One vector is turned by the same rotation once a tick. Each row is the vector after some number of ticks, and that number follows the row.
The counts run from 0 to 302.
[ 1.13  2.03  0.28  1.64 -1.10 -2.29  0.09 -0.82 -0.49 -0.48  0.92 -0.07
 -0.96 -2.11  1.26 -0.89  1.23 -0.11  0.20  1.50  1.26 -0.20 -3.41  3.51
 -0.85  1.39 -0.73  2.00  0.95  1.24 -1.55 -0.13 -2.32 -2.10  2.68 -3.76
 -1.15 -1.47 -0.09  1.06  0.52  0.58 -0.52 -1.63 -3.47  2.12  0.80  0.72]	236
[-1.01  0.17 -0.05  4.13 -0.54 -1.40 -0.66 -1.07 -0.13  0.03  2.03  0.27
 -1.87 -2.20  2.44 -1.24  0.75  0.09  0.77  1.83  2.68  0.03 -3.46  1.33
 -1.26  2.05 -0.38 -0.70  2.68  1.02 -0.46 -0.46 -2.06 -2.99  1.02 -2.90
  0.27 -1.13 -1.82  0.98  0.47  1.19 -0.50 -2.13 -1.73  0.67  0.31  1.36]	141
[-1.02  0.24 -0.20  2.04 -0.18 -3.62  1.33 -0.51 -1.00 -0.40  0.89  0.45
 -1.67 -2.78 -0.09  0.46  0.10  1.42 -0.76  2.00  1.35  0.40 -4.21  1.30
 -2.29  1.60  1.32  1.44  1.18  2.38 -0.77 -0.36 -2.62 -1.84  0.18 -2.98
 -1.12 -0.70  0.82  0.66  0.30  1.75  0.71 -0.28 -2.59  2.15  1.09  1.21]	264
[ 0.21  1.22  0.92  3.31 -1.04 -1.25 -1.23 -2.04 -0.30 -0.54  2.84 -0.05
 -1.63 -1.84  1.39 -0.74  1.09  0.26  0.10  0.77  3.99  0.53 -3.65  2.51
 -0.13  1.42 -0.53  0.24  1.80 -0.10 -1.37 -0.10 -0.62 -1.69  3.12 -2.64
  0.06 -0.60 -0.45  0.63  1.27  1.27 -1.79 -1.53 -1.32  0.99  0.61  2.05]	142
[-1.11 -1.30  0.84  3.96 -0.27 -2.06 -0.23  0.65 -1.08 -0.49  3.32 -0.25
 -0.38 -1.46  0.72  0.02  0.85  0.07 -1.54  0.15  2.32  1.14 -3.55  2.24
 -2.34  2.44  0.87  1.37  0.04  2.59  0.08 -0.73 -2.41 -2.10 -1.00 -1.31
 -1.36 -1.11  0.36  0.41  1.05  1.75 -0.73 -0.31 -0.73  0.99 -0.58  3.27]	172
[ 0.22  0.51  1.52  1.83 -1.68 -2.65 -0.34 -0.75 -0.25 -0.44  2.54 -0.64
 -0.06 -2.98  0.31 -0.90  0.07  0.74 -0.20  0.28  2.87  0.55 -3.19  5.24
 -1.37  2.18 -0.56  1.81  1.35  0.55 -0.42  0.17 -0.75 -2.23  2.49 -1.65
 -0.80 -1.38  0.76  0.40  0.45  0.54  0.06 -0.48 -1.52  1.99 -0.13  2.30]	23
[ 0.36  0.56  1.06  3.55 -0.87 -0.67 -0.39  0.56 -1.88  0.10  2.44  0.09
  0.00 -1.73  1.68  0.06  1.21 -1.53 -1.61 -0.19  1.54  0.06 -2.98  2.72
 -1.16  2.18 -0.84  1.33 -0.40  2.60 -1.55 -0.81 -2.97 -1.93  0.48 -1.91
 -1.94 -3.24 -0.64  1.46  1.55  0.58 -1.91 -0.76 -1.92  1.04 -0.97  2.73]	99
[ 0.03 -0.91  0.88  3.28 -0.53 -1.78 -1.52 -0.01 -0.29 -0.60  2.41 -0.47
  0.59 -2.91  1.25 -2.06  0.29 -0.15 -0.12  1.60  3.10  0.42 -3.03  4.94
 -1.29  0.75 -0.32  0.69  1.69  1.23  0.59 -1.39 -1.31 -2.52  0.60 -0.89
 -0.90 -0.89 -0.78  0.36 -0.10  0.26  0.94 -0.86 -1.17  1.20 -1.08  1.72]	159
[ 0.20 -0.08  0.45  2.85 -0.37 -1.63  0.29 -1.34 -1.60  0.37  1.67  0.18
  0.21 -3.09  0.36 -0.40  1.62 -0.26 -0.99  0.98  3.77 -0.45 -4.65  3.77
 -1.12  1.21  1.07 -0.40  2.10  1.99 -0.65 -1.52 -1.72 -2.56  0.68 -0.51
 -0.49 -2.23 -0.11  0.91  0.51 -0.53  0.31 -0.80 -0.49  0.55 -1.43  2.03]	125
[ 0.06  0.57  0.81  2.24 -1.05 -3.78 -1.23 -1.22 -0.76 -0.76  2.09  0.22
 -0.85 -1.93  0.11 -0.63 -0.03  1.55  0.53  0.93  3.39  1.48 -3.50  2.78
 -1.40  1.44  1.44  1.08  1.42  0.93 -0.67  0.21 -1.34 -1.81  0.38 -3.39
 -0.81  0.77  0.72  0.84 -1.10  2.21  0.71 -1.02 -1.76  2.32 -0.18  2.19]	35
[ 0.65  0.22  1.04  2.14 -1.51 -2.12  0.83 -1.90 -0.54 -0.03  1.11 -0.27
 -0.89 -2.85 -0.34  0.35  0.59  0.68  0.03  1.87  2.14 -0.19 -4.59  3.52
 -0.88  0.64 -0.54  1.68  0.78  1.97 -1.85 -0.47 -0.87 -1.64  2.20 -1.58
 -0.61 -2.61  1.00  0.14  0.20  0.31 -0.29 -0.19 -2.64  2.54 -0.05  1.49]	50
[ 0.98  1.05  0.60  2.82 -0.85 -1.05 -0.21  0.70 -1.03 -0.19  1.35  0.03
 -0.08 -1.98  1.03 -0.76  0.88 -1.00 -0.57  1.48  0.84 -0.45 -3.14  4.41
 -1.43  0.64 -1.36  1.96 -0.37  2.37 -0.83 -1.54 -2.14 -1.85  1.35 -1.84
 -2.29 -2.71 -0.45  0.96  0.96  0.30 -0.43 -0.55 -2.43  2.04 -0.64  1.83]	139
[-1.22 -0.45  0.32  3.26 -0.68 -2.17  1.15 -2.27 -0.50  0.12  1.91 -0.10
 -2.20 -2.57  0.83  0.33  0.39  1.20  0.28  1.97  3.05  0.74 -4.45  0.82
 -1.59  1.68  0.87  0.01  2.70  0.78 -0.96  0.05 -1.48 -2.21  1.29 -2.42
  0.44 -0.59 -0.26  0.59  1.14  1.52 -0.57 -1.24 -1.58  0.80  1.30  1.76]	203
[ 0.38  0.04  0.54  3.57 -0.08 -2.71 -2.04  0.74 -0.83 -0.63  2.83  0.61
  0.26 -1.66  1.45 -2.15  1.03 -0.18  0.09  0.80  2.50  0.48 -2.30  3.46
 -1.51  1.68  0.55  1.07  0.40  1.74  0.27 -0.49 -2.93 -2.42 -0.58 -2.87
 -1.21  0.24 -1.08  0.90 -0.64  1.63  0.75 -1.58 -1.59  1.07 -1.63  2.49]	194
[-0.01  0.05  1.19  4.00 -1.50 -1.24 -2.37 -0.44 -0.29 -0.36  3.26 -0.04
 -0.54 -2.06  1.97 -1.26  0.67 -0.48  0.65 -0.35  3.21  0.91 -2.92  2.88
 -0.22  2.28 -0.89  0.61  1.06  1.21 -1.05  0.10 -1.27 -2.33  1.54 -2.56
 -0.86 -1.50 -1.60  0.82  0.84  1.35 -1.63 -1.22 -0.62  0.93 -1.13  3.12]	80
[ 0.37  1.82  0.77  1.67 -1.83 -2.71 -0.78 -0.11 -0.62  0.07  1.01  0.56
 -1.59 -2.20  1.28 -0.33 -0.44  0.16  0.94  1.00  0.54  1.02 -3.30  2.07
 -1.23  1.94 -1.00  1.66  0.66  0.87 -1.30  0.86 -1.60 -2.59  1.95 -4.79
 -1.87 -1.70 -0.58  0.77 -0.51  0.84 -0.43 -0.45 -2.18  2.55  0.18  2.11]	135
[-1.63 -1.48  0.77  3.51 -0.47 -1.27  1.20 -0.21 -0.41 -0.25  2.27 -0.49
 -0.56 -2.83  1.28 -0.88 -0.06  0.15 -1.14  1.94  1.56  0.28 -4.00  2.82
 -2.50  1.87 -0.13  0.85  1.86  2.12  0.28 -1.04 -2.28 -2.63  0.59 -0.92
 -0.24 -1.85 -0.34  0.68  1.69  0.19 -0.05 -0.71 -2.08  0.56  1.04  1.61]	44
[ 0.49 -1.02  1.49  2.69 -1.37 -2.34 -1.47  0.07  0.13 -0.59  2.55 -0.25
  0.48 -2.09  0.04 -1.23  0.22  0.25 -0.53  0.22  2.52  0.69 -2.96  5.26
 -1.60  1.80 -0.01  1.70 -0.03  2.15 -0.44 -0.48 -1.03 -1.31  0.18 -0.89
 -1.55 -1.29  0.63  0.17 -0.34  0.68  0.73 -0.31 -1.10  1.77 -1.87  3.34]	58
[-1.44  0.27  0.27  3.82 -0.39 -1.55  1.57 -0.20 -1.41 -0.53  2.23 -0.79
 -1.63 -1.99  1.27 -0.12  0.31  0.09 -1.69  1.96  1.68  0.06 -4.04  1.33
 -2.46  1.71  0.42  1.05  1.99  1.32 -0.17 -0.72 -2.90 -2.40  1.37 -2.27
 -0.96 -1.28 -0.30  0.94  1.94  1.20 -0.74 -0.64 -1.97  1.40  2.26  1.25]	83
[-0.26  1.74  0.26  2.64 -0.68 -1.66  0.21 -0.28 -1.90 -0.63  2.79 -0.37
 -0.91 -1.19  0.96  0.82  1.14  0.04 -2.13 -0.70  2.46  0.74 -3.01  2.58
 -1.69  2.97  1.02  1.57  0.77  1.19 -1.19  0.10 -2.54 -2.08  2.11 -3.12
 -1.27 -1.51  0.80  1.32  1.58  0.80 -1.63 -0.96 -0.63  1.40  0.87  2.84]	2
[-0.26  0.36 -0.01  1.24 -1.09 -3.30  1.12 -0.51 -1.00  0.19  0.48  0.64
 -1.29 -3.43 -0.64  0.38 -0.38  1.18 -0.09  1.60  0.91  0.78 -4.41  2.61
 -2.25  1.92  1.04  1.76  1.31  1.78 -0.86  0.36 -2.13 -2.60  0.53 -2.99
 -1.53 -1.33  0.59  0.67 -0.59  0.80  1.20  0.03 -2.14  2.55  0.70  1.45]	16
[-0.39  0.36  0.04  3.10 -0.68 -1.82  0.15 -1.33 -0.35  0.10  2.53 -0.44
 -1.18 -2.39  1.56 -1.29  0.75  0.92 -0.68  0.72  3.64  0.52 -3.00  2.58
 -1.81  2.58  0.85 -0.12  2.93  0.68 -0.50  0.14 -1.87 -2.83  2.31 -2.57
  0.37 -0.53 -0.79  1.19  0.86  0.93 -0.43 -2.09 -1.14  0.42  0.55  1.43]	102
[-0.76 -0.10  0.63  3.32 -0.62 -0.23  0.72 -0.05 -1.92 -0.46  1.49 -0.08
 -0.94 -2.27  1.65  0.67  0.74 -1.40 -1.28  2.14  1.16 -0.79 -4.80  2.15
 -1.79  0.76 -0.84  0.80  0.72  1.65 -0.98 -1.66 -2.28 -2.34  0.90 -1.62
 -1.72 -3.86 -1.33  0.62  1.81  0.18 -1.30  0.05 -1.24  1.78  0.11  1.98]	219
[ 1.44  1.07  0.03  2.77 -0.85 -1.97 -0.36 -0.50 -0.16  0.17  1.28  0.60
 -0.34 -2.42  1.36 -1.72  1.56 -0.02  0.23  1.71  2.07 -0.46 -2.27  3.52
 -0.09  1.26 -0.98  1.41  0.40  2.67 -1.44 -0.85 -2.52 -1.44  1.77 -2.87
 -0.95 -1.13 -0.58  1.18  0.47  0.78 -0.31 -2.70 -3.97  0.89 -0.83  1.29]	275
[ 0.46  0.95  0.41  3.88 -0.53 -1.59 -1.80 -0.68 -1.06 -0.90  1.60  0.64
 -1.24 -1.00  1.01  0.25  1.29 -0.49  0.82  2.21  2.30  0.04 -3.81  1.60
 -0.76 -0.71 -0.49  0.96 -0.21  1.83 -1.45 -1.60 -2.06 -1.00 -0.04 -2.63
 -1.65 -0.70 -0.64  0.14  0.25  2.52 -0.95 -0.71 -2.21  2.67 -1.05  2.53]	127
[ 0.18  1.13  0.70  3.74 -0.24 -0.56 -1.14 -0.56 -2.63  0.24  1.44  0.98
 -0.76 -1.74  0.57  0.76  1.91 -1.24 -1.04  0.96  3.08 -0.42 -4.45  2.00
 -0.65  0.46  0.73 -0.32  0.90  1.36 -1.45 -1.35 -2.20 -2.30  0.17 -1.70
 -1.77 -2.85 -0.57  0.54  0.48  0.71 -1.15 -0.23 -0.10  1.42 -1.82  2.89]	126
[-0.09 -0.19  1.06  4.01 -1.17 -1.21 -1.00 -0.66 -0.39 -0.57  1.33  0.66
 -1.11 -2.61  1.47 -0.66  0.03 -0.71  1.87  3.09  1.84  0.03 -4.17  2.64
 -1.40 -0.17 -1.73  0.42  1.09  0.86 -0.45 -1.09 -1.27 -1.70  0.84 -1.91
 -1.06 -1.85 -1.70 -0.42  0.14  0.87 -0.03 -0.10 -1.77  2.45 -0.46  1.73]	220
[-0.18 -0.84  0.55  3.49 -0.37 -2.91 -1.09  0.59 -1.09 -0.81  2.41  0.69
 -0.08 -2.17 -0.11 -0.78  0.22  0.24 -0.25  1.12  2.58  0.33 -3.48  3.70
 -2.20  1.11  1.08  1.34 -0.10  2.61  0.19 -1.08 -2.08 -1.69 -1.24 -1.47
 -1.57 -0.41  0.08  0.08 -0.60  1.87  1.39 -0.02 -1.50  1.89 -1.73  3.01]	132
[ 0.44  0.25  1.52  4.84 -0.79 -1.26 -1.90  0.24 -0.11 -0.79  2.84 -0.11
 -0.39 -1.05  1.87 -1.61  0.86 -0.50  0.10  1.33  2.78  0.39 -2.68  3.37
 -0.59  0.85 -1.81  1.35 -0.68  1.47 -0.67 -1.51 -1.76 -1.28  0.61 -1.61
 -1.54 -1.16 -0.98  0.05  0.91  1.77 -1.29 -1.00 -2.31  1.57 -0.98  2.68]	274
[ 0.41 -1.08  0.97  3.55 -0.62 -2.49  0.47 -0.55 -0.68 -0.52  2.02  0.45
 -0.34 -1.97 -0.07 -0.42  0.97  0.60 -0.41  2.41  2.95 -0.11 -4.51  4.05
 -1.36  0.01 -0.06  1.70 -0.37  2.89 -0.91 -1.86 -1.54 -0.27 -0.48 -0.43
 -0.72 -0.97  0.71  0.04  0.44  2.04  0.61 -0.57 -3.20  1.84 -0.52  1.99]	31
[ 0.79  0.69  1.35  2.44 -0.83 -2.48  0.19  0.30 -1.25 -0.80  2.00 -0.61
  0.13 -1.89  0.20 -0.77  1.14 -0.38 -1.67  1.03  1.88 -0.22 -2.73  5.46
 -1.03  1.14 -0.34  2.60 -0.22  1.79 -0.92 -1.57 -1.63 -1.17  1.80 -1.07
 -1.23 -2.06  0.82  1.03  1.13  0.58 -0.02 -0.80 -2.52  1.99 -0.31  1.67]	178
